128 stands for zero in the data rows.
Some points, one per row:
[125 119 116 104 184  93 132 140 159 132  97 103  97 128 116 163]
[142 131 112 125 157 170 174 135 107 191 135 150 136 114 122 110]
[160 132 138 143 108 143 119 129 152 136 111  61 115 153 101 166]
[172 130 113 139 114 139  96 116 162 146 143 107 117 156 115 143]
[ 48 133 145 114  83  73 154 168  60  20 132 232 151  75 159  49]
[113 147 116 117 109  98 125 129 120 120 113 152 137 133 139 130]
[161 134 113 126 133 154 105 115 151 181 139  83 105 172 123 183]
[114 134 139 140  98 112 155 135 106  98 136 163 131 111 132 143]
[103 109 143 116 110 139 148 135  94 111 118 151 143  75 143 104]
[156 157  76 122 162 166 165 135  75 182 167 147 164  77 108 108]
[147 112 149 125 137 125 134 118 160 145  82  83 112 145 119 159]
[ 99 133 145 150  90 104 118 108 163 113  90  99 136 149 124 161]
[ 89 118 118  96  96  89 152 151 118  72 122 171 143  86 153 132]
[119 130  87 161 154 146 106 102 145 163 167 106 161 109 121 114]
[143 130 123 143 143 155 123 115 135 173 145 118 142 134 129 129]
[146 140 122 138 164 139 169 137  82 154 135 163 136  95 118  94]
[133 138 120 144 139 142 120 123 139 141 163 120 119 155 120  95]
[100 130 126 117 137 109 124 121  99 131 150 171 143  99 158 106]
[130 139 130 133 131  66 158 169 117  72 120 174 122 100 118  93]
[131  99 141 156 102 134  86 109 183 115 139 101 102 168 122 131]
[128 107 122 128 168 154  98  99 164 199 151  87 116 148 142 136]
[178 118 114 143 121 151 104 130 142 155 154  93 116 127 117 131]
[137 125 118 131 123 151 120 126 101 152 150 129 137 120 133 138]
[112 146 112 118 155 122 179 159  93 102 139 161 110 122 108 115]
[110 111 156 127  82 122 128 143 109  68 137 146 114 120 123 109]
[105 100 126 143 123 109  85 106 154 126 129 119 138 128 150 140]
[147 127 142 133 102 150  95  88 138 151 101 103 138 146 118 156]
[ 73  92 143 123 149 110 135 146 118 111  91 164 140 105 148  95]
[117 144 107 113 170 115 143 127 125 178 133 124 136 112 134 143]
[128 143 144 157  92 101 144 141 141 121 152 107 123 157 134 134]
[172 100 159 134  94 178  91 108 146 141 110  99 113 148 132 156]
[134 142 123 130 158 131 134 121 132 171 129 128 146 133 133 126]
[148 101 177 136  53 128  90 124 139  75 129  97  88 168 130 147]
[152 133 125 130  92 127 119 152 143  74 134 113 107 159  96 141]
[116 147 113 122 129 113 172 130 114 137 152 157 135 127 141 107]
[160 126  89 116 152 131 132 132 124 122 127 160 142  96 106 117]
[176 136 124 134 106 162 108 106 132 176 142  97 141 131 113 173]
[109 110 125  86 205 155 129 128  94 147 135 169 124  77 133 108]
[ 78 113 136 108 138 111 109 152 122  41 122 184 124 107 146  95]
[157 139  96 137 136 128 124 123 147 155 142 122 136 131 120 124]
[144 114 126 141 118 195 105 108 124 134 147 137 139  83 116 106]
[101 118 145 119 129 120 124 126 114 102 141 167 129 110 139 111]
[149 106 181 152  80 141 103 104 162 134  97  63 104 160 132 146]
[144 146 152 122  99 125 130 145 128 124  99  90 137 147 130 151]
[106 107 121 128 152 144 120 121 112  94 102 173 162  87 127  89]
[131 110 148 136 108 137  90 107 162 120 121 121 105 154 135 119]
[112 111 182 144  74  90  89 116 177 102 108  69 121 170 153 142]
[104 115 126 113 158 137 155 145 102 122 124 160 142  90 146  92]
[125 107 178 134  94 128  72 135 155 108  96  81  97 178 137 143]
[119 133 125 126 145 106 116 125 138 125 119 123 125 137 132 121]
[134 143 125 149 126 143 117 113 136 170 136 100 136 136 119 152]
[108 145  81 109 195  95 143 141 124 155 107 131 159 106 124 125]
[134 131 149 117 160 160 128 124 110 176 115  83 114 123 125 119]
[136 132  91 132 137 124 129 132 137 118 168 136 123 120 106 112]
[116 125 120 140 114 138 133 129 107 112 174 160 139 101 135  94]
[159 131  95 111 149 125 130 129 113 114 129 172 145  87 105 115]
[ 97 124 108 128 119 108  72 120 147  81 178 171 119 138 125 122]
[160 140 118 133  79 147 110 109 139 136 147 122 115 158 118 157]
[112 155 122 118 143 119 165 150  86 138 157 174 148 101 149  82]
[124 117 142 120 106 130 140 151 128  86 125 156 107 126 146 112]
[127 131 126 112 141 133 136 117 137 156 115 110 122 131 122 143]
[141 115 141 146  99 158  84 110 133 118 118 119 132 137 125 146]
[158 134 116 131  98 144 107 122 122 127 132 114 140 122 114 146]
[128 139 125 141  57  83 142 161 112  21 103 198 156 115 120  94]
[151 115 144 112 119 169 119 119 116 129 119 141 129 106 139 133]
[151 147 126 156 156 121 127 114 135 133  98 109 136 154 113 182]
[ 98 151 134 141 107  74 126 144 154  91 121  93 138 139 110 161]
[127 112 159 117  88 122  93 115 177 106  91  91 101 169 134 165]
[164 129 134 136 108 176 129 142 119 108 146 117  88 151  83 132]
[139 113 128 122 100 147 105 137 132  55 134 188 119 113 120 143]
Then 24 other points, each followed by its number:
[126 144  93 106 140 138 167 149  95 121 149 170 144  75 126 122] 0
[115 105 134 123 144 137  90 129 147 101 126 133 113 136 129 123] 1
[129 144 117 132 142 146 153 134  75 131 174 190 132 116 123 106] 2
[140 125 143 133 125 126 145 138 130 127 185 120  86 153 144 143] 3
[125 135 123 112 149 140 140 120 130 163 122 117 124 121 125 134] 4
[130 116 166 122  93 138 107 130 152 122 150 120  89 178 147 137] 5
[ 91 143 152 103 128  85 120 147 122 109  96 150 132 148 146 134] 6
[126 142 131 143 176 143 188 121 105 189 120 100 145  99 124 111] 7
[150 131  95 122 176 197 147 100 115 215 156 126 120 115 103 112] 8
[110 112 116 146 121 110 101 112 143 135 170 100 124 126 132 125] 9
[121 109 141 119  79 114  88 119 146  90 134 136 109 148 138 122] 10
[104 120 125 110 126 111 125 134 127 104 138 161 138 107 141 108] 11
[140 136 124 137 142 130 159 137  88 133 132 163 139 101 127  94] 12
[124 138 176 118 105  99 158 136 103 151 123 115 120 144 158 166] 13
[162 124 133 125 148 145 103 126 162 134  58  54 119 161  93 168] 14
[108 149 107 102 173 103 227 186  71 109 102 176 141  79 141 106] 15
[130 138 140 142  96  97  81 129 165  57  77 127 114 168  98 154] 16
[119 141 116 132 138 156 148 135 102 124 132 121 145 102 112 126] 17
[170 111 155 135 124 170  92 126 164 142  98  56  89 174 111 164] 18
[122 110 144 125 115  86 125 129 162  74  58 131 126 145 122 138] 19
[140 147 108 142 159 161 176 118 115 202 102 111 168 100 103 133] 20
[ 93 134 185 117  79  58 148 153 108  85 115 149 127 142 168 153] 21
[133 122 158 135  97 109 111 142 128  69  83 113 120 139 129 147] 22
[168 134  85 146 118 153  87 100 143 177 164  95 159 113 115 146] 23
Which three of these numbered points are nearest to each point below, ignoring the 2 directions in which the first points spread most? Their numbers follow each, nearest first.
[137 128 121 138  79 135  77 110 128 125 145 130 120 143 120 123] > 10 23 2
[125 125 161 142 136 123 152 126 122 144 105  93 128 127 135 124] > 7 4 12
[144 130 133 116 155 132 183 163 114 124  80 109 111 129 134 150] > 15 22 14
[122 126  92 132 184 115 172 128 130 155 120 115 143  98 103 118] > 19 4 22
[134 127 109 137  78 114  92 111 153  84 162 152 138 122 121 115] > 23 10 11
[137 130 146 118 128 112 180 172 114  84  79 122 119 131 142 136] > 15 22 14
[178 131 151 143 130 158 125 117 151 181 171  80  74 183 141 171] > 3 5 2
[140 108 102 135 183 137 104 104 144 151 135 155 129 126 122 111] > 1 11 10
[143 146 135 126 135 107 147 134 143 172 144  85 104 176 136 162] > 21 13 3
[123 154 105 123 160 141 156 129  98 179 163 174 138 115 123 132] > 2 5 4
[111 139  86  97 222 100 170 148 115 152 110 146 127  90 106 139] > 19 14 6
[180 141 122 125 125 154 115 124 146 190 143  56 117 149 124 187] > 0 4 17
[162 115 164 158  96 156 104 107 182 163  67  47 121 172 107 184] > 20 22 4
[ 73 147 153  87 140  86 210 170  62 112 125 206 139  84 178  89] > 13 21 6
[156 116 142 130  84 152 128 135 142 126 118  92  88 154 124 176] > 0 12 4
[110 149 117 135 179 127 210 138  85 166 127 138 156  77 122  93] > 7 20 4
[ 98 138  82 127 103 108 151 146  97  69 151 201 157  90 115  90] > 23 0 10
[148 106 162 144  65 149  57  99 153 155 135  96 100 188 140 170] > 10 2 5
[130 127 119 119 151 144 153 115 132 170 119 116 126 123 126 142] > 4 11 22
[135 138 150 108 154 116 129 128 104 163  92 123 119 129 138 155] > 6 22 4
[173 123 163 135 115 130 145 155 149 108  72  76  86 179 136 185] > 15 22 18
[127 131 125 110 103 105 154 157 110  62 117 183 128  92 124 106] > 0 12 22
[134 140 137 114 141 137 167 146  86 155 102 134 162  97 129 129] > 20 22 7
[106 112 114 133  86  83 118 120 132  62 144 173 145 110 137 114] > 23 11 10
[166 127 165 126  91 135  99 127 160 129  87  56 112 174 122 182] > 22 4 18
[159 154 112 137 171 177 144 114 110 221 152 115 128 146 116 163] > 2 12 4
[135 128 112 124 163 187 142 106 109 190 160 134 128 110 115 102] > 8 10 5
[120 115 117 148 116 113 104 112 148 145 167  87 121 136 132 138] > 9 11 10
[169 151 167 125 101 143 114 134 143 150  95  60 118 171 124 177] > 22 4 12
[135 120 155 133  90 131 129 138 124 113 151 138 105 140 155 116] > 5 2 12
[102 134 141 133 101 127 128 136 114  79 116 130 147 109 118 121] > 17 22 4
[148 130 115 144 112 115 125 117 156 127  89 114 141 144 111 131] > 19 16 20
[140 122 164 161  94 112 119 129 119  93 110 146 117 137 132 114] > 12 22 2
[125 135 146 126 125 121 122 146 115 128 151 143 129 130 155 112] > 5 11 10
[138 101 160 114 106 151 100 150 140  86 106 120  96 144 129 129] > 18 1 8
[131 120 149 142 109 107 133 133 110 102 114 158 121 124 134  99] > 12 4 22
[145 107 126 146 121 203  90  99 128 156 146 119 133  97 116 114] > 8 10 23
[104 136 102 128 116 122  90 122 123 140 151 170 135 133 124 112] > 10 11 9
[122 151 108 126 200 125 197 142  90 191 124 127 155 104 130 109] > 7 15 4
[149 127 140 156 113 113 129 136 152 114 127  98 113 150 113 125] > 12 4 22
[131  98 161 122 125 148  67 119 168 114  89  92 103 157 130 140] > 1 18 11
[178 127 116 115 114 134 102 129 150 130 125  84  99 161 104 177] > 0 22 18
[163 127  98 120 145 127 119 127 126 115 124 157 134 105 105 125] > 16 0 22
[115 115 149 131 106 119 106 122 143 115 128 100 137 126 162 126] > 11 4 10
[152 133 139 135 136 145 141 126 140 162 180 113  87 157 139 147] > 3 5 2
[155 103 155 128  87 135  66 113 162 114 127  76  85 176 125 167] > 10 11 1
[161 126 121 149 172 175 127 109 126 199 125  80 133 132 117 111] > 12 18 22
[117 128 138 129 154 139 147 119 101 198 136 124 126 124 144 153] > 21 13 4
[158 144 122 130  86 137 115 109 130 140 146 124 118 157 120 154] > 2 0 10
[155 141 110 136 124 164 145 113 111 189 156 126 145 118 121 112] > 12 8 2
[139 119 117 128 140  98 153 152 145 108 122 112 137 121 125 147] > 22 0 4
[115 146 101 127 160 173 188 135  69 158 157 134 155  82 108  86] > 17 12 8
[114 118 109 152 145 137 110 116 108 157 172 114 142 112 122  95] > 9 10 11
[121 147 115  96 165 155 162 129  83 183 134 149 143  95 135 117] > 4 11 12
[152 137 113 129 228 187 153 129  92 197 122 116 114 110  98 118] > 18 22 12
[167 162  81 105 181 160 192 140 102 194 120 101 127 127  92 164] > 15 0 22
[156 128 124 112 173 183 107 124 122 152 116 119 114 127 114 132] > 18 1 22
[135 138 137 113 138 135 144 116 117 156 116 132 122 131 138 145] > 4 22 12
[148 114 155 128 117 157 113 109 163 162  93  69  96 172 125 182] > 4 18 22
[143 122 150 122 135 143 119 132 142 127 102  94 111 150 121 137] > 18 4 22
[ 66 134 167  91  95  66 178 170  90  57 107 208 128 108 191  90] > 21 13 6
[111  84 154 165  51  99  48 112 160  77 146  89 113 170 135 126] > 9 10 23
[139 130  87 157 171 170 100  84 149 206 165  79 147 124 114 136] > 9 11 23
[111 135 164 108 110  81 149 139 132 101  67 135 132 148 157 143] > 6 21 15
[133 128 146 122 119 109 130 134 148 120 109 105 113 157 138 154] > 4 22 6
[100 131 109 119 155 115 184 137 103 133 123 168 147  88 130 115] > 4 20 22
[146 145 133 133 115 173 148 131 102 150 144 145 131 124 117 123] > 2 12 8
[ 85 125  95 129 114  93 108 141 125  61 152 187 146  96 110 113] > 23 11 9
[179 139 122 152 124 149 148 149 134 155 157 101 101 170 108 147] > 2 3 12
[179 140 135 142 161 163 165 128 130 200  93  62 121 141  98 165] > 15 22 7
[ 89 124 133 108 122  97 116 142 121  94 127 174 129 101 153  95] > 11 10 4
[122 128  93  96 148 133 170 137 103 152 134 140 152  74 123 139] > 0 4 17
[131 137 117 118 146 108 158 133 134 147 133 114 129 139 136 147] > 4 11 6
[106 130  87 128 176 117 123 106 153 151 134 135 145 112 133 127] > 11 1 9
[174 122 170 126  92 131  82 119 150  93  77  86  85 184 122 179] > 22 18 12
[145 149 118 131 121 105 135 136 150 144 107  81 126 166 127 181] > 15 4 6
[ 98 145 122  78 139 123 157 141  88 123 126 182 141  85 151 106] > 4 11 6
[102 134 116 127 143 156 184 140  79 129 145 141 145  93 113  82] > 17 8 12
[163 111 170 128  93 133  94 136 172 105  98 107  86 182 132 152] > 18 12 4
[147 137 118 138 139 172 131 116 124 162 128 105 138 116 109 117] > 17 12 8
[143 123 118 118 150 125 113 129 155 101 102 153 109 150 118 122] > 16 1 18
[162 138  69 158 229 176 109  76 141 241 185  81 142 131  97 133] > 9 1 11
[180 122 182 158  60 162  74 119 161 132 139  50 110 185 130 180] > 2 12 0
[110 129 142 132 110  99  90 134 139  63 128 125 131 133 136 119] > 11 1 10
